In each pair of rows below, the second row is the first one turned about zero in one of two ways (a turn may also mirror it), with some noise and a change of scale.
Each pair is followed by the number of its way, counting from 0 in the order the ways first appear.
[-13 18 14 30 3 50 -3 -24 23 0 -10]
[-37 25 24 23 -19 47 -10 2 15 19 0] 0

[-103 3 0 -50 -3 -36 17 6 -23 -31 6]
[-57 15 -22 -41 53 -31 15 -71 -17 -65 14] 0

[11 -40 -31 24 7 5 30 -20 -25 15 10]
[9 -43 -37 38 -3 12 37 11 -22 27 -3] 0

[-20 57 48 -34 17 42 10 -58 18 39 10]
[-25 61 32 -6 39 55 10 -35 33 50 -12] 0

[21 22 -4 22 -4 13 -5 -32 3 -14 -7]
[23 18 -14 42 -20 13 -17 -13 6 -8 -16] 1

[-2 42 -17 -35 -12 -25 -43 -2 -15 -20 8]
[12 57 -36 -13 11 -34 -37 -16 -10 -17 3] 0

[-7 -5 -43 27 -127 62 16 79 -84 47 80]
[-98 76 80 -41 -98 18 -28 127 27 30 30] 1

[-15 45 18 -26 -10 -17 -6 5 -16 -47 -28]
[0 48 8 -16 3 -21 0 -12 -11 -53 -38] 0

[58 -37 -2 -32 -31 -113 -45 36 1 -27 33]
[92 -31 -23 -17 -4 -109 -51 10 3 -38 25] 0

[6 28 2 41 -20 24 -6 11 26 30 -11]
[5 43 26 17 -3 17 -17 -20 39 8 -21] 1

[21 -42 19 -14 9 -5 3 46 12 12 -9]
[26 -51 27 -39 -4 -6 -1 22 -15 -2 12] 0

[-2 21 17 23 5 40 13 -47 10 26 -8]
[-28 27 15 38 -6 37 30 -15 16 38 -16] 0

[27 -52 -22 0 -22 -55 1 27 -16 17 18]
[48 -58 -34 8 -12 -53 -7 -5 -24 6 26] 0

[14 14 -19 34 -77 33 -19 3 -29 41 20]
[-21 50 31 23 -57 6 -43 46 28 39 -10] 1

[23 24 -3 23 -49 16 -20 -15 -3 13 1]
[12 39 19 21 -48 7 -40 10 24 14 -15] 1

[-24 -35 -2 -1 9 49 34 0 -3 31 -5]
[-28 -52 -5 -9 -3 53 43 -4 -17 43 0] 0

[5 -36 -20 12 8 -17 17 -8 -26 24 15]
[12 -30 -24 14 15 -20 16 -4 -27 41 12] 0

[-23 28 30 -32 -1 -60 41 -6 -3 47 80]
[-14 10 14 -33 -6 -58 45 -13 -15 53 98] 1

[-35 17 26 -36 -3 -5 0 1 -16 -40 -3]
[-9 8 13 -12 37 -2 -6 -24 -4 -50 -16] 0

[-9 -40 -20 -3 22 50 38 5 -30 21 7]
[-27 -37 1 7 24 46 29 48 -5 32 -7] 1

[13 19 6 20 48 15 -23 -58 15 -7 -11]
[-18 19 12 46 13 11 -30 34 35 32 -22] 0

[2 58 31 1 -7 11 -8 -44 12 12 8]
[6 62 26 19 6 13 -3 -26 24 30 -6] 0

[23 27 5 37 43 9 -30 -28 32 -6 -22]
[38 6 -17 48 28 18 -19 -50 21 -3 -17] 1

[-14 -29 -29 -3 -30 -45 9 5 -27 -6 31]
[-44 -13 -20 -12 -24 -58 -1 31 -10 -6 15] 1

[2 7 6 28 8 40 3 -21 6 23 -15]
[-23 10 17 21 -22 31 -4 15 0 43 -5] 0

[23 21 -9 29 -10 12 -1 9 6 31 -16]
[20 49 17 8 5 6 -14 4 21 18 -14] 1

[-34 18 -22 -1 7 -25 -24 -5 11 -26 -7]
[-25 14 -38 -3 -4 -19 -16 -34 -12 -33 19] 1

[-27 5 15 2 -88 39 -23 17 -29 18 9]
[-42 29 48 -16 -80 32 -37 29 -10 12 0] 1

[31 10 9 -53 -34 -45 -16 24 -4 -75 7]
[67 14 -15 -29 14 -41 -18 1 17 -89 -14] 0

[26 4 15 18 46 -8 -48 -57 22 -40 -14]
[-11 2 18 45 27 -10 -53 40 46 -3 -48] 0

[-37 8 15 -7 -4 34 2 46 16 -7 -23]
[-19 4 14 -32 22 37 -5 -15 0 -44 -4] 1

[2 2 23 8 -2 28 -29 -27 1 9 -8]
[8 3 17 21 3 29 -31 -11 14 17 -13] 0

[-48 -15 11 6 34 -43 -24 -18 14 0 -1]
[-27 -32 -12 2 26 -40 0 -64 -15 4 18] 1

[10 -56 -7 -46 30 22 44 -12 -39 -37 11]
[31 -50 -27 6 67 28 38 5 -12 -37 -32] 0

[0 1 -7 14 17 20 34 -31 -6 13 3]
[-18 0 -17 29 17 16 36 9 -3 34 6] 0

[-21 51 -12 17 -53 31 -26 25 -13 26 -10]
[-33 63 18 -11 -29 27 -40 6 7 15 -10] 1

[-1 -9 12 26 3 46 14 -16 20 10 -13]
[-29 -15 18 22 -23 41 22 0 24 17 -4] 0

[18 45 -11 4 -21 -4 -15 -17 10 -35 -21]
[18 57 -12 9 -25 -6 -4 4 11 -26 -29] 0

[-2 -17 16 8 33 52 21 32 3 34 -23]
[-19 -25 35 -26 -15 60 23 40 -34 29 3] 0

[74 -51 -15 -35 -18 -64 -24 4 -8 -60 25]
[100 -36 -43 17 29 -64 -30 24 25 -47 -10] 0

[5 -18 -3 -20 23 17 38 -11 -17 -10 18]
[4 -18 -18 0 2 16 42 13 -17 6 13] 1

[-7 2 10 18 -9 46 9 0 16 4 -7]
[-24 -2 16 4 -21 47 5 -4 3 -4 7] 0

[0 31 -49 -3 4 -13 -13 -3 5 -12 -10]
[6 29 -51 -2 7 -9 -14 -5 -5 -16 -1] 1

[17 8 -27 30 -32 16 19 -21 -17 29 -14]
[-16 28 -1 18 -18 2 2 23 13 43 -34] 1

[-56 11 -11 12 -14 -31 0 23 -5 18 -4]
[-62 19 6 -17 7 -30 -7 -24 -4 -8 7] 1

[3 19 1 12 -38 22 -16 -17 -14 1 1]
[-6 25 6 8 -52 16 -22 6 -11 7 -10] 1

[70 26 -21 -63 67 -61 7 -31 -69 -89 -4]
[64 46 -45 25 100 -60 -5 60 -12 -39 -66] 0

[-2 -25 -30 15 4 13 20 -13 1 27 -11]
[-19 -20 -13 10 17 2 8 15 21 36 -32] 1

[38 9 -22 9 -33 -23 -8 22 -1 37 12]
[16 29 18 -17 -4 -31 -23 24 34 32 4] 1

[22 21 -11 20 -45 4 -28 -6 -9 30 -10]
[8 40 18 16 -37 -4 -45 18 15 30 -23] 1

[-72 -21 -15 23 9 -13 18 15 15 -13 -17]
[-77 -12 -1 1 26 -3 26 -22 8 -37 -14] 1

[-12 -10 20 10 18 65 1 10 30 22 -25]
[2 -14 26 -3 26 82 1 -30 17 11 -18] 1

[15 17 -1 31 -28 24 2 -36 -2 -3 -8]
[6 16 -3 38 -33 32 4 -16 5 18 -4] 0

[25 -81 -34 -50 32 -1 56 -23 -63 -26 27]
[0 -89 -59 -11 4 -23 66 90 -43 13 -3] 1

[45 -56 7 -70 -28 -97 -17 58 11 -53 46]
[63 -63 10 -80 -31 -103 -13 44 2 -63 54] 1

[-18 -36 4 3 10 60 26 -1 0 31 -2]
[-36 -30 10 4 22 59 15 12 14 29 -3] 1

[9 -62 -13 -57 36 -1 63 15 -40 -64 38]
[34 -52 -44 -10 93 13 67 19 -10 -70 -1] 0

[8 46 26 -7 35 35 29 -45 12 38 -6]
[-9 41 31 8 21 34 39 8 21 56 -17] 0

[18 3 -3 21 -18 5 -7 -9 12 -8 -2]
[15 3 -4 10 -13 1 -12 0 12 -6 -4] 1

[5 -35 -23 5 -13 -17 14 -8 -22 19 -5]
[-21 -30 -4 -5 -8 -35 -5 33 8 32 -29] 1

[18 14 -15 -66 11 -33 22 -18 -38 -92 25]
[48 27 -60 -11 72 -26 15 -2 2 -82 -24] 0

[25 -49 -9 -20 65 13 4 -41 -25 -15 2]
[34 -83 -45 25 35 18 12 17 -34 16 4] 1

[-5 -20 -12 14 21 43 34 -14 -2 10 -1]
[-18 -33 -2 18 2 38 38 8 -2 21 -10] 0

[16 74 50 24 48 31 -13 -21 43 42 -25]
[59 56 18 28 34 54 2 -90 9 36 5] 1

[5 -25 -14 3 -16 -62 7 40 -15 23 14]
[-24 -8 25 -32 9 -73 -10 28 15 2 14] 1

[-61 -31 13 7 38 -24 13 5 3 -28 -18]
[-54 -43 10 7 28 -33 21 -12 -10 -36 -15] 0

[7 -17 -8 -12 19 43 42 -7 -30 -35 14]
[6 -22 -6 18 5 41 48 45 -31 -15 3] 1

[-3 39 -6 -23 -4 -18 1 -35 -13 -43 -15]
[-3 53 -19 18 18 -12 -4 -18 8 -31 -38] 0

[6 -15 -18 2 -61 -31 -18 17 -27 30 20]
[42 -15 -21 -1 -34 -21 -26 -48 -39 2 29] 0

[-19 -15 15 3 11 73 31 1 1 16 -16]
[-25 -21 21 -11 -5 73 31 6 0 13 -5] 0

[17 65 -64 68 -15 10 -27 31 58 24 -21]
[-2 97 -7 22 30 12 -42 -19 82 -15 -32] 1

[15 -11 -14 35 84 8 -98 -96 13 -41 -26]
[47 -47 -74 99 32 21 -81 -66 -32 -2 -16] 1

[27 -18 -2 16 -17 2 -5 14 -1 -23 -6]
[35 -23 -9 13 -20 6 -8 20 -9 -28 -9] 0

[-53 4 46 -36 -52 47 -29 37 -42 -6 10]
[2 5 22 -30 8 57 -32 -73 -61 -49 19] 0

[0 -31 -21 17 4 -2 -5 -10 -8 21 0]
[-9 -53 -13 3 -18 1 2 10 -16 36 1] 0

[9 19 -7 33 34 3 -24 -59 4 -31 -20]
[27 6 -45 69 -3 14 -12 -38 -23 -11 -20] 1

[-56 -70 5 -42 33 -114 25 41 -21 6 9]
[-12 -84 8 -51 72 -104 30 -31 -35 -21 26] 0

[33 15 -6 6 -49 -25 -33 12 -5 17 14]
[47 19 -3 16 -40 -28 -35 -11 -9 8 18] 0

[-29 -16 9 7 0 68 19 6 11 26 -18]
[-40 -7 17 -4 9 76 24 -8 12 19 -21] 1

[8 -23 -23 18 15 22 31 -28 -12 6 4]
[-15 -13 -20 39 4 14 23 30 11 31 -21] 1

[-9 36 19 10 -3 32 7 -52 12 23 -5]
[-21 30 26 22 -17 37 9 -27 27 41 -7] 0

[24 17 -6 22 -11 -27 -16 19 9 4 -14]
[26 34 4 -2 9 -29 -10 -3 23 -16 -20] 1

[-19 81 57 -20 5 33 2 -81 19 36 22]
[-11 97 45 29 26 37 0 -55 50 58 -2] 0

[9 49 -26 35 26 -1 -13 8 39 -9 -27]
[16 52 -31 19 37 12 -11 -43 29 -24 -9] 1

[4 -38 -18 -2 -21 -72 5 60 -18 39 20]
[35 -48 -17 -38 -23 -74 7 -14 -51 -5 52] 0

[-21 -80 -21 -20 30 -80 14 30 -24 -3 40]
[-40 -75 -23 -31 45 -102 0 44 -11 -8 33] 1

[21 54 0 -52 24 -41 -53 -15 -9 -39 15]
[21 62 -24 -14 56 -39 -64 20 29 -17 -12] 0

[-104 -85 4 -9 16 -60 51 40 -5 29 7]
[-71 -98 -2 -43 30 -57 48 -50 -39 -20 33] 0

[4 39 -20 27 9 5 8 19 22 -27 -15]
[-18 37 -5 -1 -28 0 15 35 8 -24 -1] 0

[66 -5 8 -8 -6 -49 -36 29 31 -28 -15]
[53 -5 13 -11 -28 -44 -42 45 29 -20 -1] 0

[13 -44 12 -56 1 -61 -5 39 9 -57 3]
[40 -41 2 -43 41 -62 -4 15 24 -70 -8] 0

[-7 4 -7 32 4 22 22 -17 0 1 -15]
[-12 10 -5 30 14 20 27 -2 11 2 -20] 1

[-2 -36 -17 -19 16 39 41 -21 -35 0 32]
[9 -39 -38 15 46 46 40 -3 -14 15 18] 0

[-69 -28 4 6 1 -27 29 1 17 10 -7]
[-74 -25 13 -15 7 -29 25 -30 7 -7 -3] 1

[-41 27 45 6 -78 17 -22 -5 -26 15 23]
[-48 34 49 1 -84 21 -12 -16 -24 3 24] 1

[-40 -25 19 -10 -30 19 11 -11 -19 10 -12]
[-14 -30 6 -2 0 35 11 -54 -22 0 -22] 0

[8 26 8 25 7 12 -2 -28 2 14 -2]
[-8 22 8 26 -9 6 -3 3 4 37 -12] 0

[40 -23 -3 12 2 -36 -6 18 12 -19 3]
[34 -31 0 4 -16 -39 12 31 5 -8 6] 0

[-2 -14 39 -14 4 37 12 6 -2 19 7]
[8 -10 30 -11 20 51 13 -13 -7 16 12] 0

[-55 -48 54 -38 12 73 23 43 8 3 -11]
[-29 -57 56 -60 37 75 25 -23 -10 -22 11] 0

[-70 -8 -15 -20 2 -18 15 -11 -35 -28 5]
[-62 -20 -31 -4 -19 -3 26 -12 -53 -22 10] 1

[-119 -42 93 -102 -43 28 28 97 -22 -42 3]
[-95 -61 79 -127 -37 55 56 -7 -78 -84 39] 1

[19 -11 -6 21 35 7 -23 -60 -6 -15 2]
[24 -31 -33 60 10 0 -15 -4 -25 23 0] 1

[19 -10 -33 8 30 15 28 -28 -26 -16 7]
[0 -13 -28 34 21 16 30 25 -1 27 -7] 0

[34 23 -30 -2 -44 -38 -38 -6 -24 -14 17]
[45 35 -47 32 -29 -38 -45 -11 -13 -7 -1] 0

[8 47 -5 27 7 4 -19 -8 22 -2 -27]
[-15 43 16 7 -51 -1 -18 31 14 -1 -18] 0

[-31 84 73 -46 21 43 3 -99 32 63 22]
[16 32 -5 2 -50 74 40 -115 -41 111 52] 1

[-9 14 -34 11 5 -12 -24 -29 -7 -10 -10]
[-9 13 -48 18 -2 -11 -21 -14 -9 -1 -19] 1

[10 37 -31 33 1 15 -6 -1 19 -9 -20]
[5 56 -26 31 5 20 -10 -16 20 -21 -21] 1

[3 -31 -39 11 -17 -25 16 11 -14 21 4]
[-32 -6 -7 -6 4 -32 7 41 13 14 -13] 1

[70 -46 -8 -37 -32 -101 -49 27 -8 -40 15]
[81 -53 -3 -43 -39 -119 -50 43 -6 -36 14] 1

[-32 -1 -24 19 17 -33 -16 -14 10 -21 -10]
[-29 -8 -22 21 8 -31 -11 -31 -1 -20 -17] 1

[-19 -3 -15 22 -14 53 27 7 5 13 -10]
[-27 -6 -3 -4 -43 57 39 -2 -10 10 -2] 0

[5 7 47 -10 24 -2 -61 -42 7 -26 -16]
[-2 18 40 16 20 1 -53 0 27 -1 -43] 0

[-78 -60 -9 -1 4 -67 39 39 -13 12 -12]
[-51 -70 -14 -35 3 -68 43 -32 -52 -22 21] 0

[-7 -35 -14 7 -5 27 26 -5 -17 37 0]
[-6 -37 -13 3 -11 26 24 -16 -31 36 5] 0

[-54 31 18 7 13 -15 6 -36 16 4 7]
[-30 13 -5 21 -9 -6 14 -61 -19 4 36] 1

[-84 -12 -24 6 2 -34 39 18 -2 -12 -8]
[-85 -16 -2 -14 26 -31 38 -13 -6 -29 -3] 1

[3 5 -10 43 -4 27 10 -28 9 11 -20]
[-7 7 -2 42 -9 25 6 4 20 3 -36] 1

[22 -6 -7 29 10 13 2 24 28 19 -21]
[-8 -20 23 -8 -45 5 4 41 2 23 12] 0

[-10 -44 40 -53 22 -7 -16 1 -6 -35 2]
[16 -40 24 -26 63 -9 -27 -13 14 -35 -17] 0

[-43 -61 40 -70 -8 0 18 11 -37 -38 5]
[11 -51 16 -40 66 24 19 -59 -22 -57 -26] 0

[14 -4 -32 -40 28 -36 -3 -7 -30 -26 20]
[8 -21 -60 -12 5 -32 5 23 -40 -14 15] 1

[19 17 -12 35 10 33 -6 9 30 11 0]
[-11 14 5 12 -41 19 -7 38 12 21 22] 0

[33 9 3 28 33 -13 -14 61 25 25 -28]
[36 13 41 -8 72 -10 -16 -3 25 -12 -20] 1

[-54 -52 5 1 -10 -43 21 18 -9 12 30]
[-21 -60 -16 -10 22 -37 20 -51 -17 -6 40] 0

[1 69 -40 24 12 23 -2 23 61 28 -25]
[-38 51 -8 -45 -67 10 -5 46 28 22 6] 0

[-25 58 63 -32 6 34 4 -62 22 43 3]
[13 19 8 1 -44 58 22 -84 -29 70 32] 1

[8 -25 -23 18 11 30 30 -21 -24 13 -3]
[-15 -19 -21 27 8 20 22 34 4 23 -26] 1

[-46 -10 29 11 17 16 23 -1 18 -15 -12]
[-49 -20 25 -3 4 15 25 -3 6 -25 -6] 0

[7 27 -2 43 11 14 0 -6 27 4 -22]
[5 34 0 32 18 10 -10 -25 19 -13 -24] 1

[-23 6 67 -51 -16 1 -12 47 12 -4 4]
[8 7 58 -68 16 3 -9 -23 6 -34 19] 0

[-98 -28 0 -20 22 -45 36 20 0 9 -3]
[-74 -33 -4 -43 29 -44 39 -36 -22 -26 22] 0

[55 66 -14 22 38 -34 -47 127 42 62 -42]
[74 106 51 -73 120 -37 -54 -3 41 -25 -15] 1

[-26 -18 34 -127 32 18 55 -65 -45 -14 61]
[42 14 -34 -48 127 44 44 -71 30 7 -20] 0

[-47 -41 27 1 38 72 50 21 9 9 -10]
[-47 -47 32 -4 35 74 50 -1 3 2 8] 1

[3 22 5 8 -8 25 13 -33 -9 27 1]
[6 30 -8 22 -10 26 16 -19 -1 47 -1] 0

[-5 -23 -11 -17 6 -76 -9 12 -3 21 22]
[6 -24 -20 -18 14 -86 -5 -11 -10 15 29] 0

[-2 -10 42 -11 -6 12 26 4 -9 42 28]
[0 -1 50 -7 -10 5 31 2 -11 38 30] 1

[20 3 -11 13 27 15 -4 -41 -6 -6 1]
[19 -5 -32 45 6 12 -3 -1 -1 17 -10] 1

[0 15 5 20 -27 25 -13 -6 18 34 -16]
[2 11 13 1 -48 25 -10 -15 -4 35 1] 0

[14 -4 -13 26 5 27 22 -24 2 5 -2]
[-3 -8 -13 26 -13 24 26 8 13 23 1] 0

[-10 -8 22 7 -20 23 -3 -13 9 2 -18]
[-8 -10 18 3 -21 18 3 -22 9 -2 -10] 0

[65 -42 -4 -35 -11 -95 -26 38 11 -75 40]
[90 -35 -32 -19 30 -96 -36 37 38 -74 19] 0

[-5 -18 7 34 3 8 16 -6 12 15 -8]
[-17 -22 17 18 -20 5 14 5 2 15 2] 0

[-46 -1 49 -37 1 54 -2 -13 14 -2 13]
[-22 8 36 -37 32 64 -2 -37 18 -18 -1] 0

[21 36 -9 17 -30 7 -8 -55 -14 -27 -10]
[19 32 -27 55 -47 7 1 -9 -6 -6 -14] 1

[17 4 43 -50 6 -13 -4 -32 8 -6 23]
[30 11 25 -11 56 -9 -1 -31 43 17 -10] 0

[127 119 13 48 14 -23 -94 127 9 88 -90]
[127 127 92 -51 104 -22 -118 -3 19 -6 -73] 1

[16 -53 -22 5 -8 -55 -4 32 -8 25 13]
[0 -27 6 -25 20 -66 -13 39 18 7 3] 1

[28 24 -4 29 15 8 -2 23 21 4 -43]
[26 31 15 10 36 15 -5 0 32 -12 -40] 1

[30 -32 11 -16 -37 -35 -31 16 9 -33 3]
[34 -43 13 -18 -38 -36 -22 16 11 -37 9] 1

[-2 3 -3 29 -2 15 14 -25 0 21 -9]
[-24 13 8 30 -7 13 7 1 6 23 -18] 1

[-13 -51 -10 17 4 46 30 16 -3 32 0]
[-22 -66 -7 1 -12 46 30 6 -17 25 19] 0

[33 -34 -15 5 3 -7 7 -5 -9 2 11]
[18 -26 -6 4 6 -17 -3 33 9 18 -6] 1

[-83 -40 20 2 2 -10 24 23 13 -2 -14]
[-65 -46 32 -17 1 -5 21 -34 -13 -21 10] 0

[-18 -4 17 13 -25 42 1 -13 8 14 -12]
[-26 -8 23 8 -27 50 7 -13 11 8 -9] 1

[52 -34 -12 -38 -19 -97 -41 35 -2 -50 21]
[69 -40 -30 -17 16 -94 -43 14 16 -57 3] 0

[15 23 3 24 46 8 -44 -56 30 -34 -12]
[44 -6 -55 66 2 14 -26 -51 -11 -7 6] 1

[-22 17 20 27 2 25 8 -10 25 15 -21]
[-34 16 34 4 -35 27 9 -5 21 12 1] 0

[19 10 -20 38 31 -7 -12 88 66 53 -15]
[-24 -18 30 -54 -68 -29 -9 81 -8 33 55] 0

[-21 21 -14 4 14 33 -14 -28 -5 -14 3]
[-27 27 -17 15 14 34 -12 -6 6 -1 -12] 0

[41 8 1 22 6 2 -22 -12 26 -8 -10]
[15 5 3 26 -25 -10 -23 29 25 7 -12] 0

[51 -61 -12 -84 65 11 52 -61 -56 -42 44]
[62 -46 -62 20 127 20 46 19 25 0 -40] 0

[21 26 57 12 12 53 -5 72 15 13 -22]
[35 33 72 -27 30 61 9 -8 4 -22 2] 1

[8 11 9 37 5 37 8 -15 18 16 -13]
[-14 11 17 32 -34 37 4 17 2 28 -8] 0

[43 53 -10 49 -106 30 -49 34 -39 58 20]
[73 56 -5 27 -112 38 -47 -36 -74 30 46] 0

[11 72 -24 18 30 3 -31 39 24 4 -20]
[25 79 -17 -6 49 1 -23 -26 15 -17 6] 1

[-11 53 -77 104 36 15 22 64 71 26 -64]
[-97 16 -5 -11 -127 -14 33 111 -16 16 18] 0

[-19 25 28 2 -15 25 8 -52 -7 38 1]
[-14 12 10 29 -31 41 10 -35 -19 62 0] 1

[-4 3 10 30 -3 40 11 -15 26 5 -8]
[-5 7 4 29 -7 45 -1 -16 25 5 0] 1

[8 49 -3 4 14 5 8 -11 15 11 -5]
[-13 48 8 7 -10 8 12 18 17 31 5] 0

[23 3 -19 -11 27 16 38 -38 -26 -13 19]
[16 1 -38 29 43 18 44 25 5 27 -9] 0

[28 17 9 32 31 2 -53 -42 35 -18 -11]
[-9 13 20 42 -5 -5 -55 38 40 14 -19] 0

[16 43 -29 -2 -14 -23 -37 3 4 -29 -4]
[19 36 -40 -6 -16 -17 -36 -5 -9 -28 3] 1

[-84 -28 13 2 19 -14 30 17 20 -6 14]
[-77 -32 9 -7 36 -3 50 -32 -2 -24 35] 1

[29 -27 -33 2 14 16 33 -39 -53 4 9]
[30 -27 -47 54 32 18 33 11 -29 27 -23] 0

[17 66 7 6 -49 7 -4 -49 -23 25 13]
[14 62 3 24 -68 7 -4 -5 -14 44 4] 1

[65 -18 -5 -24 -21 -64 -38 31 16 -38 2]
[67 -18 -12 -32 -27 -67 -29 7 2 -41 3] 1

[-24 -5 43 -18 11 78 18 76 -5 23 -22]
[-12 -20 56 -69 -10 76 14 12 -46 -11 13] 0

[-33 1 5 13 -14 31 -4 -28 2 20 -5]
[-34 -9 1 21 -16 29 -5 -34 1 23 2] 0

[-53 -44 15 -17 29 -43 8 44 0 -36 -27]
[-42 -58 26 -45 15 -44 19 2 -26 -59 0] 0

[-18 -20 -19 5 22 11 31 -16 -11 -19 1]
[-18 -19 -20 12 21 13 33 9 -6 -10 -1] 0

[40 -81 -20 -57 8 -38 38 -2 -42 -68 41]
[24 -96 -42 -16 -21 -49 39 84 -33 -41 21] 1

[-16 11 2 21 -35 22 -4 0 1 12 -12]
[-8 6 10 4 -38 30 -1 -18 -18 9 3] 0

[-15 -2 -2 6 -5 22 18 -16 -11 21 -6]
[-6 -5 -12 14 -15 23 16 -34 -17 19 -1] 0

[-2 -42 -22 15 -3 -17 17 5 -4 29 -1]
[-25 -24 12 -1 15 -20 9 26 26 20 -20] 1

[32 74 -21 44 -127 27 -39 17 -66 17 43]
[79 91 -37 57 -97 41 -43 -69 -81 -10 41] 0

[72 -42 -3 -47 -27 -93 -34 32 11 -76 28]
[77 -47 -16 -39 -45 -103 -37 42 -5 -70 37] 1

[52 26 -22 6 8 -33 -12 25 33 -31 -10]
[61 21 -25 -10 25 -29 -13 2 29 -40 -6] 1

[29 -36 24 -38 -32 -48 -38 34 10 -47 7]
[47 -40 22 -45 -37 -45 -30 4 0 -55 25] 1

[-8 -3 1 11 -1 51 10 -21 -16 -8 2]
[-18 1 -8 28 -19 51 9 13 -10 11 -13] 1

[22 32 -37 29 -73 22 -29 12 -9 44 -1]
[22 26 -35 -1 -92 24 -27 -22 -36 27 25] 0

[-3 47 -8 -8 -68 -14 -19 -9 -71 -48 0]
[-14 49 -9 -4 -84 -21 -31 38 -63 -38 -8] 1

[-36 18 -33 -7 3 -3 -19 -14 11 -21 3]
[-27 8 -42 0 -2 10 -21 -25 3 -21 19] 1

[-13 -38 -11 -11 -1 18 33 -11 -33 -7 -2]
[-30 -38 -9 -8 -11 3 33 32 -24 15 -13] 1

[-20 -34 -9 3 11 -3 18 37 -12 27 23]
[-4 -46 -12 -19 11 -3 24 4 -24 11 40] 0

[-44 39 26 -37 13 -42 18 14 -14 62 55]
[-25 34 21 -45 17 -43 28 -30 -33 50 70] 1

[25 41 -42 41 1 0 -12 21 53 4 -19]
[-12 32 -14 7 -75 -4 -8 59 22 10 16] 0

[0 -4 0 34 4 17 1 -28 19 9 -13]
[-21 -13 11 37 -24 12 2 4 6 20 -3] 0

[53 2 -8 -5 -17 -40 -32 31 30 -27 5]
[54 -1 1 -25 -6 -41 -34 10 24 -38 11] 1

[-3 -1 -23 39 3 22 10 -27 15 -1 -19]
[-31 -12 -12 34 -32 12 8 10 8 18 -15] 0

[5 40 -14 -1 -47 6 -53 13 -7 5 14]
[25 41 -17 -7 -39 10 -59 -28 -15 -1 16] 0

[6 20 3 29 0 32 2 -18 21 2 -15]
[9 23 -1 30 -6 26 4 -11 18 1 -14] 1

[21 5 -32 -31 77 14 27 -17 -35 -9 7]
[-7 6 -49 -5 70 17 23 57 -12 22 -17] 0

[-73 -37 -17 14 5 -21 32 14 17 9 -15]
[-76 -37 14 -7 27 -23 38 -18 30 -24 -18] 1

[6 25 -15 27 -69 -5 -12 -5 -34 29 15]
[-19 52 14 23 -62 -24 -24 26 12 26 2] 1

[-70 -10 -6 -26 26 -42 30 16 -8 3 -2]
[-68 -20 -13 -33 17 -39 32 -21 -21 -18 10] 1

[-41 -16 25 -18 -35 38 -4 29 2 7 -8]
[-5 -19 28 -32 -22 41 -5 -29 -12 -37 -4] 0

[35 64 -35 46 40 20 -28 99 79 17 -42]
[-35 40 35 -54 -94 -5 -28 127 -2 13 28] 0

[-6 43 52 -30 19 33 13 -78 9 36 18]
[2 54 34 17 48 38 21 -44 44 63 -20] 0

[10 -29 -24 20 3 -5 20 5 0 23 -8]
[-19 -3 2 8 19 -15 9 19 20 25 -17] 1

[69 -16 37 -95 4 -109 -51 -19 13 -100 61]
[124 -64 -51 -31 -64 -97 -27 -15 -54 -65 93] 1

[82 -32 7 -68 -38 -125 -28 3 4 -106 52]
[127 -9 -36 2 48 -116 -35 1 60 -93 0] 0

[18 2 1 15 -18 -10 3 -11 1 -16 -6]
[9 -1 5 13 -30 -27 4 -3 1 -6 -10] 1

[5 19 1 34 11 34 4 -8 23 11 -15]
[-28 21 15 16 -33 27 5 16 16 22 -1] 0

[0 20 -5 36 9 29 12 -14 19 6 -26]
[-28 11 8 25 -37 24 20 18 11 18 -19] 0

[-3 25 27 -11 24 30 -4 -57 -1 15 7]
[-7 42 17 5 34 35 -5 -24 18 46 -6] 0

[37 -60 6 -40 46 -4 19 -38 -14 -35 35]
[29 -54 -17 23 91 -1 25 28 31 -4 -16] 0

[-36 13 80 -49 -12 24 -1 -9 13 7 1]
[1 26 58 -38 35 24 -5 -68 17 -5 -10] 0

[27 -65 -16 -16 31 -40 -17 12 -57 8 24]
[11 -63 -2 -15 28 -41 -19 63 -42 32 24] 1

[18 27 42 -13 3 5 -23 -13 22 -17 20]
[35 7 7 6 -19 25 -12 -38 -4 -8 37] 1

[0 15 -34 34 37 -34 -17 61 59 -18 -34]
[-43 -3 7 -26 -52 -57 -15 69 10 -28 19] 0

[12 17 -6 33 -40 22 -13 -10 10 22 -8]
[-2 30 9 25 -26 9 -28 -8 39 17 -15] 1

[37 15 12 33 29 -19 -17 70 12 50 -40]
[30 25 55 -23 74 -15 -20 0 15 5 -32] 1

[-17 1 35 -62 -13 -13 -23 50 19 -27 2]
[16 -18 14 -72 -19 12 0 -24 -23 -37 26] 1

[24 5 -23 -9 70 13 18 3 -4 2 -14]
[-18 6 -11 -6 35 10 21 71 -3 16 -9] 0

